[[-31 -22 -39   6  -8 -17 -22 -11  38  -2 -48 -15  -5 -36   9  -8]
 [-31 -27 -50   6  -8 -12 -11 -13  46  -5 -52 -30   0 -35  11 -12]
 [-35 -22 -46  -3  -6 -10 -21  -6  45   0 -47 -28   1 -36  13 -19]
 [-30 -19 -50   5  -9 -22 -18 -14  52 -10 -50 -35  -7 -35  -1   1]]
|
[[  1  -1 -35  -7 -35 -50 -10  52 -14 -18 -22  -9   5 -50 -19 -30]
 [-19  13 -36   1 -28 -47   0  45  -6 -21 -10  -6  -3 -46 -22 -35]
 [-12  11 -35   0 -30 -52  -5  46 -13 -11 -12  -8   6 -50 -27 -31]
 [ -8   9 -36  -5 -15 -48  -2  38 -11 -22 -17  -8   6 -39 -22 -31]]

[[  6   2 -11  12 -11 -26  27   4  19  -3 -12   3   6  -7   1]
 [ 21  -1   4  51 -13  16   2   5   7  -3  18  17  23  20  13]]
|
[[ 13  20  23  17  18  -3   7   5   2  16 -13  51   4  -1  21]
 [  1  -7   6   3 -12  -3  19   4  27 -26 -11  12 -11   2   6]]

[[-19   8  -5  12   2   9  11  -8   6 -19 -12  10 -15   6   4   0]
 [ 25  34 -30  -9  26  10  22 -23  16   1 -20 -21  15 -35  17  43]
 [ 30 -36   3 -29  -9 -19  25 -33  -9 -35 -20 -12 -15  -8 -47  58]
 [ -1  -2   0  -1   0   1  -3   0   0   1   4   2   0   1   2   0]
 [ -1  -2   0   0   0   1  -3   0   0   0   4   2   0   0   2   0]]
|
[[  0   2   0   0   2   4   0   0   0  -3   1   0   0   0  -2  -1]
 [  0   2   1   0   2   4   1   0   0  -3   1   0  -1   0  -2  -1]
 [ 58 -47  -8 -15 -12 -20 -35  -9 -33  25 -19  -9 -29   3 -36  30]
 [ 43  17 -35  15 -21 -20   1  16 -23  22  10  26  -9 -30  34  25]
 [  0   4   6 -15  10 -12 -19   6  -8  11   9   2  12  -5   8 -19]]

[[ 55  29 -39  43  12]
 [-50 -37  43 -22   0]
 [-56 -17  39 -26 -20]
 [ 52  46 -21  34  10]
 [ 68  -6  66 -71 -25]
 [  5 -15 -51  50  22]
 [-22 -18  36 -34  -8]
 [-29  55 -34   6 -60]]
|
[[-60   6 -34  55 -29]
 [ -8 -34  36 -18 -22]
 [ 22  50 -51 -15   5]
 [-25 -71  66  -6  68]
 [ 10  34 -21  46  52]
 [-20 -26  39 -17 -56]
 [  0 -22  43 -37 -50]
 [ 12  43 -39  29  55]]

[[  0  -3  -6]
 [ 17 -25  -6]
 [  0  -3   0]
 [  0  11  13]
 [ 43 -63  20]
 [-27  37 -18]]
|
[[-18  37 -27]
 [ 20 -63  43]
 [ 13  11   0]
 [  0  -3   0]
 [ -6 -25  17]
 [ -6  -3   0]]

[[-14  30   5 -16  46  -4  -6 -37  44 -44]
 [  9  32   7  18  32   2  24 -15  46 -16]
 [-24 -20  -9 -35 -21   1 -30   1 -37   2]
 [-48  33 -11 -36 -18  22  -5 -11  -8   6]
 [-18  56  -7  21 -45  42  52  23   2  59]
 [-46  25 -11 -39 -16  20 -10 -12 -12   3]]
|
[[  3 -12 -12 -10  20 -16 -39 -11  25 -46]
 [ 59   2  23  52  42 -45  21  -7  56 -18]
 [  6  -8 -11  -5  22 -18 -36 -11  33 -48]
 [  2 -37   1 -30   1 -21 -35  -9 -20 -24]
 [-16  46 -15  24   2  32  18   7  32   9]
 [-44  44 -37  -6  -4  46 -16   5  30 -14]]

[[ -6  16  12  -5  58  20  50   7  -7   3   3 -30 -18 -56   2   8]
 [ -3  -8   3   0  63  15  -6  23  16  -8   3 -24 -44  49  -2  15]
 [ -3  -9   3  -5  44  -9 -16  17  -8  -4   1 -64  32 -66  -1 -26]
 [  1 -19   8  -7  32  17  54  16 -11   2   3 -18 -49 -28 -41  -1]]
|
[[ -1 -41 -28 -49 -18   3   2 -11  16  54  17  32  -7   8 -19   1]
 [-26  -1 -66  32 -64   1  -4  -8  17 -16  -9  44  -5   3  -9  -3]
 [ 15  -2  49 -44 -24   3  -8  16  23  -6  15  63   0   3  -8  -3]
 [  8   2 -56 -18 -30   3   3  -7   7  50  20  58  -5  12  16  -6]]
---
[[-11 -12 -18  -1 -30  43 -21  -4  21  18 -29]
 [-10  -1 -12 -28 -29  51 -22   8  23  24 -19]
 [  3  -5 -21 -12  12  -1 -12  12  26   1  -7]
 [ -5 -17 -19  -8 -26  33 -21 -14  19  11 -25]
 [-16 -14 -21 -14 -35  64 -17  14  32  27 -34]
 [-11  -3 -13  21 -30  51 -22   9  22  24 -24]]
|
[[-10  -1 -12 -28 -29  51 -22   8  23  24 -19]
 [-11  -3 -13  21 -30  51 -22   9  22  24 -24]
 [  3  -5 -21 -12  12  -1 -12  12  26   1  -7]
 [-11 -12 -18  -1 -30  43 -21  -4  21  18 -29]
 [-16 -14 -21 -14 -35  64 -17  14  32  27 -34]
 [ -5 -17 -19  -8 -26  33 -21 -14  19  11 -25]]

[[ -8  34   8  14  34  46]
 [  5  11   9  34  44  34]
 [ 10  15  13  12  30  37]
 [ 11 -34  20  21  48 -19]
 [ 11 -36  22  21  48 -21]
 [  5 -11  55  41  42 -14]
 [ 10  -7  36  36  39  13]
 [-14  23   7  21  46  30]]
|
[[ -8  34   8  14  34  46]
 [-14  23   7  21  46  30]
 [ 10  15  13  12  30  37]
 [  5  11   9  34  44  34]
 [ 10  -7  36  36  39  13]
 [  5 -11  55  41  42 -14]
 [ 11 -34  20  21  48 -19]
 [ 11 -36  22  21  48 -21]]

[[  2 -24]
 [-54  14]]
|
[[-54  14]
 [  2 -24]]

[[-49  18  11 -50  34  -4  -5  19   4   8 -11  10]
 [  8   3   8  14  -6  -2   6   7  -8  -6   4  -5]
 [-55   4  31 -40  34  14 -27  16   4  32   7  14]]
|
[[-49  18  11 -50  34  -4  -5  19   4   8 -11  10]
 [-55   4  31 -40  34  14 -27  16   4  32   7  14]
 [  8   3   8  14  -6  -2   6   7  -8  -6   4  -5]]

[[-28 -53   5  -5 -55  34  45]
 [ 61  39 -30 -32  30  25  38]
 [ 30  42 -69  27 -57  23  55]
 [-13 -37  62 -25  55 -38 -69]
 [-43 -55  22  52 -34 -32 -20]]
|
[[ 30  42 -69  27 -57  23  55]
 [ 61  39 -30 -32  30  25  38]
 [-13 -37  62 -25  55 -38 -69]
 [-28 -53   5  -5 -55  34  45]
 [-43 -55  22  52 -34 -32 -20]]

[[-19 -22  25 -21 -25  24  -3 -32  28]
 [ -1  -1  35 -19  27  -7 -35  13 -13]
 [-56 -49  33  28 -10 -36 -25  22  41]
 [  8  32 -16  21  37 -36  -2  43 -34]
 [ 14  24 -16  -1   9   2  11   2 -16]
 [ -8  11 -52  24 -39  12  55 -23  27]
 [  2  28 -42  27   6 -19  28  19 -10]
 [-15 -10 -24   4 -47  27  40 -41  39]
 [-32 -31  52   6  21 -36 -50  33   9]
 [-29 -26   2  11 -31   5  11 -16  39]]
|
[[  8  32 -16  21  37 -36  -2  43 -34]
 [  2  28 -42  27   6 -19  28  19 -10]
 [ 14  24 -16  -1   9   2  11   2 -16]
 [ -8  11 -52  24 -39  12  55 -23  27]
 [ -1  -1  35 -19  27  -7 -35  13 -13]
 [-15 -10 -24   4 -47  27  40 -41  39]
 [-19 -22  25 -21 -25  24  -3 -32  28]
 [-29 -26   2  11 -31   5  11 -16  39]
 [-32 -31  52   6  21 -36 -50  33   9]
 [-56 -49  33  28 -10 -36 -25  22  41]]
